In the rows, 128 means zero.
Where one turn sends some rows of the set: a few examples, then the rows asked:
z_690: [126 121 141 132 149 124 109 108 109 167 118 166 122 129]
z_816: [135 133 124 117 112 130 109 111 132 131 182 146 126 142]
z_378: [149 123 164  95 117 129 131 138 133 112 130 132 169 103]
z_112: [152 126 160 124 120 138 102 133 109 105 119  87 151 121]
z_13: [169 119 117 125 166 118  76 136 115 120 148 126 109 122]
z_160: [132 118 127 161 164 134 118 127 124  93 134 101 119 120]
z_436: [127 110 127 153 129 128 114 124 117  88 130 131  98 112]
z_40: [117 123 117 140 137 133 118 128 117 162  89 153 151 103]
z_59: [148 116 138 137 145 109 116 132 128 107 130 119 202 123]
z_124: [154  93 148 118 143 134 101 147 115 116 145  84 141 115]
z_360: [149 122 161  78 117 135 114 125 124 118 128 124 156 115]
z_602: [175 118  91 110 155 134 100 150 125 148 133 134 137  90]
z_793: [139 138 107 128 127 114 101 101 130 128 185 136 139 148]
z_635: [156 140 115 144 167 106 121 148 143 107 152 134 127  96]
z_262: [116 131 131 127 104 156 106 105 134 109 122 151 130 141]
z_818: [131 129 128 157  93 118 108 120 121 111 153 105 164 136]
z_79: [130 116 101 150 153 111 107 127 110 177 129 139 169 118]
z_411: [131 145 144 146 134 117 113 124 120 166 103 147 169 122]
z_63: [134 120 135 148 115 118 104  98  97 105 159 115 135 149]
z_688: [134 117  77 112 122 100 136 128 112 105 121 133 170 120]
z_928: [157 126  73  93 130 115 104 144 112 130 136 109 145 125]
z_571: [154 114 107 119 113 116 125 123 117 138 132 150 198 103]
z_851: [143 141 116 142 166 114 129 138 147  94 125 132 135  94]
z_183: [124 109  82  86 126 143 128 130 123 115 118 130 130 125]
z_364: [137 108 121 113 140 131  95 125  95 181 116 146 135 117]
z_665: [141 124 134 139 178 122 105 132 122 178 127 132 151 125]
z_255: [126 113  86 121 121 154 125 110 132 137 136 171 130 113]

z_793 goes to z_851
z_13 goes to z_59
z_63 goes to z_160
And these:
z_183 goes to z_928
z_378 goes to z_816
z_665 goes to z_411
z_571 goes to z_255
z_436 goes to z_124
z_79 goes to z_40

Where one turn sends some rows of the set: a few examples, then the rows asked:
z_687: [157 120 118 115 135 133 147 124 115 167 160 128]
z_983: [104 109 144 133 141  93 125 148  97 135 105 129]
z_680: [136 101 115  79 142 151 118 144 151 100 132 160]
z_626: [157 121 114 115 138 137 146 128 120 169 159 130]
z_885: [104  98 153 133 136 124 136 121 145 133 121 177]
z_795: [100 109 159 136 131 133 138 115 142 125 119 166]
z_238: [103 109 144 141 128 105 120 148  95 127 106 120]
z_290: [108 111 160 131 135 125 125 122 154 126 133 176]
z_12: [137 117 110  91 144 114 102 160 113 108 105 111]
z_398: [131 101 113  93 145 127  91 150 111 102 126 106]
z_982: [140 109 124  80 143 141 116 128 158  95 131 153]
z_929: [156 119 130 129 123 129 147 146 107 159 143 104]
z_752: [128  91 118  90 141 151 115 139 168 111 132 153]
z_953: [157 118 114 117 137 137 143 131 117 165 165 128]
z_94: [165 126 116 104 139 149 148 144 123 141 152 105]
z_43: [107 120 146 143 135  96 111 152 108 140 107 133]
z_509: [132  96 116  90 149 152 119 128 155  96 131 161]
z_832: [133 110 112  92 141 121 101 161  96 107 115 117]
z_986: [103 120 152 135 137 102 118 143  93 139 107 140]
z_460: [149 119 142 142 121 143 148 121 122 164 147 130]
z_322: [131 107 107  90 154 122 108 154 105  99 116 112]
z_552: [130 105 106  94 139 130 114 163 114  97 113 107]
z_535: [158 125 129 117 137 163 149 119 139 146 156 132]
z_814: [158 119 118 115 135 133 144 128 112 165 165 126]
z_430: [125 106 121  89 144 156 133 130 160  96 124 154]
z_998: [ 99 108 158 121 140 121 139 122 156 145 115 164]
z_593: [103 118 152 126 143  97 115 133  98 136 109 117]
z_81: [106 113 156 120 138 132 137 125 149 133 124 183]

z_687 goes to z_814
z_998 goes to z_593
And these:
z_986 goes to z_832
z_94 goes to z_535
z_12 goes to z_982
z_552 goes to z_430
z_322 goes to z_509

